In the rows, 128 means zero.
The rows of Y fall into a few groups, which share some directions, and each row is roughly a mix of its group's hidden directions, except one row that fits no group.
Y, 131 rows:
[[ 97 182 141 102 157  97 112 163 101 113 113 111]
 [ 99 163 159 168 105 117 179 125 147 135  95 123]
 [113 110 145 132 113 121  85 154 142  57 110 112]
 [151 115  74 105 109 115 103 162  93  90 137 146]
 [114 102 158 125 174 116  95 125 124 136 193 131]
 [159 128  87 111 135 126 146 136 117 183  76 112]
 [ 85 144  89 103 143 101 110 131 135 120  79  89]
 [110 115 177 104 144 118 144  99 165  77 108 142]
 [ 93 131  93 102  98 132 122 144 164  92 178 125]
 [126 120 174 122 149 110 133 148 128 124 100  55]
 [112 192 122  80 160 117 152 140 144 137 104 125]
 [145 118 106 121  90 115  82 124  84  87 154 106]
 [ 99 135 190 152 137 134  95 113 147 172 113 114]
 [147 129  92  54 145 120 100 133 132 120  94 132]
 [166 142  85 140 124 100 138  89 164 137 150 166]
 [135 137 114 121 210 105 142 166 124 139 131 133]
 [132 119 124 138 148 116  76 142  95 173  94  88]
 [ 70 107 148 155 134 148 119 150 142 146 134  74]
 [ 94 163 102  83 139 173 152  99 130 135 121 154]
 [ 79 103 151 155 131 146 182 103 155 149 143 119]
 [161 142 120 123 124 169 139 103 103  64 152 108]
 [132 138 142 137 123 130 116 117  55  95 132 177]
 [138 110 116 132 137  95 114 153 148 205 151 120]
 [171 105 106 163 154 120 148  95 155 130 174 147]
 [ 85 129 149 101 128 183 171 102 150 139 144 137]
 [135 109  75 158 131 128 147 149 117 136 168  76]
 [131  83 104 162 142  91 128 137 178 118 141 164]
 [103 115 165 116 167 132 153 181 140 162  98 131]
 [150 107  90 142 163 157 124 128  80  97 162 107]
 [172  87 129 155 176 145 123 151 101 158 145 122]
 [149 183 152 104  92 123  97  90 113 122 134  98]
 [106 124  97  96 126 132  84 116 141 143  68  98]
 [123 109 145 109  78 117 132  73 118  88 104 104]
 [197 122 160 134 104  94 107 121 117 108 137 156]
 [ 99 123 177 159 135 108  98 113 160 170 110 105]
 [117 156 164 162 143 103  99 141  97 108 182 125]
 [139 131 169 143 118 131 183  99 100 127 160 169]
 [124 109 164  95 146  59 137 120 132 166 132 129]
 [156  91 129 126 104 109  85 109  74 159 109 130]
 [122 155 165 111 113 173  74 134  87 131 137 138]
 [100 124 113  56 142 140 118 132 104  91 135  99]
 [142 147 153 153  84 151 190 120 151 108 136 144]
 [137 102 100 144 149  88 171 124 150 180 145 146]
 [151 107 117 120 130 131  66 142 161 166  86 118]
 [158  99 116 168 130  94 109  92 171 130 158 149]
 [144 195 122 117 150 122  81 149 144 125 139 161]
 [135  96 132 143 123  89  86 123  61 123 136 148]
 [121  88 146 123 105 110 187  87  97 105 126 120]
 [123 127  77 134 148 132 109 135 149 107  71 171]
 [120 127  85 127  89  76 110 108 102 148 116  90]
 [ 89 170 112 192 143 124 129 156 108 144 134 116]
 [118 114 139 148 108  75 123 138  81 135 169  89]
 [118 102  89  79 152 174  93 139 112 133 144 116]
 [106 146 118 141 122 110 135 108  53  91 149 119]
 [155 163 132 155 113 123 133 155 183 154  84 145]
 [101 138 127  97  80 143 171 120  95  88 148 115]
 [143 138  65 112 110 112 139 127 121 151 140 187]
 [161 138 118  79 147 105 133 187 116 149 127 156]
 [149 131 156 151 111 139 159  90 139 113 180 171]
 [107 122 137 133 137 170 152 124  97  94 105  66]
 [ 58 156 164 108 141 140 157 104 114 126 134 121]
 [110 170 110 121 145 168 116 134 164  88 102 165]
 [109 101 120 190 105 155 133  99  95 164 124 121]
 [119 109  67 123 124 123  82  94  99 131 100 109]
 [114 141 108 188 110 118 168 159 102 109 143 157]
 [167  84 155 137 170 130 108 140  99 151 137  89]
 [138 162  98  85 125 120 145 162 147 126 101 182]
 [130 156 143 113 108 141 202 159 145  96 126 129]
 [130 106 149 148 165 149 128 130 124  54 112 102]
 [142 135  94 122 124 152 117 120  80  89 103  75]
 [127 148 105 102 128 106 198 125 136 174 126 147]
 [128  71 154 122 141 134 173 138 179 151 136 123]
 [106 111 114 121  78 128 122  80 148  95 127 175]
 [150 108 145 131 126 101 160 116 140  76 155  75]
 [127 163 166 145 136 149 118 127 105 121 194 159]
 [109 106  63 103 162 110  92 131 124 118 125  98]
 [152 146 149 122 152 201 111 134 100  96 137 136]
 [110 169  90 125 155  89 174 125 104 102 130 147]
 [156 139 122 156 104 161 155 144 195 144 122 148]
 [162 134 126 101  99  89 142 126 130 114  58 128]
 [121 120 112 151 169 143 156 125 143 195 117 160]
 [100 148 113 103  74  83 117 120 151 167 123 112]
 [ 94 170 143 106 100 144  87 116 148  83 107 117]
 [112 202 136  88 110 144 129 134 140 157 140 108]
 [124 143 148  90  96 111 152 131 101  94 128  68]
 [123 166  93 144 102 159 119 132 110 111  97 185]
 [103 181 110  86  96  96 148 121 129 164 141 125]
 [101 123 150 127 120 120  56 161 109 157 102 129]
 [107 181 106  78 130 153  84 114 142 116 142 129]
 [ 98 142 125 120  95 107 119 130 158 155 135 199]
 [126 133 137  82 109 119  82 105 150 143  71 110]
 [149 101 131 161 157 128 158 156 102 133 160  73]
 [164  99 130 113 110 148 142  77  91 146 126 172]
 [153 109 159 138 161  75 143 135 173 160 139 114]
 [ 98 146  92 131 141 124 131 124 107  50 137 141]
 [108 160 127  93 103 110 117  94  80 108 147 167]
 [ 92 168 116 136 129 154 148 141 170  75 144 109]
 [109 109 102  95 137 125 101  96 189 119 142 162]
 [121 111  83 149 173  82 143 161 129 113  97 122]
 [163 111 113 165 138 165 114 151  79 135 149  92]
 [ 92 157 185  95 110 152 112 152 105 129 105 110]
 [141 113  83 131 115 123  54  99 136 129 109 115]
 [146  94 148 147 173 121 115 162 154 159 143  84]
 [174 135 128 114  85 181 153 128 112 103 145 155]
 [ 83  97 126 118 134 179 151 100 152 170 120 122]
 [137 113 105 118 130 155 139 138  72 162 175 161]
 [121 145 141 106 121  81  81 146 113 167 100  94]
 [ 86 154 103 158 114 132  77 118 106 105 133  88]
 [129 111 110 146 136 138  85 153 157 120 106  61]
 [149 117  93 103 157  82  95 170 138 124 101 107]
 [177 129 145 154 162 146 121 105 171  94 156 147]
 [104 113  89 124 112 114  96 154 101 175 123 173]
 [112 188 155 128 117  81 137 133 108  89 108 119]
 [154 106  72 143 172 128 143 146  97 151 157 139]
 [164 154 113  94  85  89 133 115 133 100 166 147]
 [144 135 191 116 159 183 108 124 145 110 134 116]
 [110 174 140 146 150 146 176 149 127  85 139 160]
 [146 100 112 124 133  84 169 143 165 140  76 121]
 [ 71 174 150 144 142 140 168 153 134 116 150 114]
 [122 101 170 178 161 120 108 113 171 141 123 102]
 [ 96 161 132 141 134 136  63 155 139  86 144 118]
 [109 136  83 111 133 148 112  95 125 171  74 141]
 [ 85 120 138 163 145 165 131 111 133 186 119 157]
 [142 160 135 116 159 150 168 111 112 194 121 117]
 [116 167 171  99 131 148 154 130 126 116  91  79]
 [149  87 130 135 180 132  86 133  98  97 125  97]
 [163  84 128 159 138 137 107 148 104 161 145  79]
 [144  95 154 113  73 136 111  81 104 142 146 104]
 [127 170 146  94 155 121  94 148 105 137 117  72]
 [110 111  90 130 104  69 175 120 138 133  97 137]
 [123 135 159  81 112 131 181 150  91 122 157 109]]

One row of each group comes first, with its name. Which group is each row after those in?
[ 83 123 117 118 108 172 173 120 133  92 153  99]
A
[159  94 130 130  99 162 155 101 124 169 174 115]
G
[120 167 134  98 111 146 162 108  96 185 146 145]
N

[111 126 134 110  73  67 138 112 117 135 150  95]
N
[150 111 110 172 118 119 120 149  54 131 114 129]
G
[192 121 170  90 107 140 142 154 126 118 127 153]
A
[132 140  99 115 149 111 142 138 101 194  89 102]
N
[190 114 109 104 105 125 126 141  73 106 115 140]
A
[119 136 157  73 136  93 117 114 143 152 134  73]
G
[158 147  94 120 177 126 146 147 148 161  79 137]
N
[139  67 107 134 130  89 119 119 123 163 173 110]
G
[103 180 130 112 130 136 126  81  88 106 153 159]
A
[ 73 122 133  99 137 110  92 116 123 122  97  76]
A
[117 112  71 143 141 145 118 148 127 148 114 192]
N
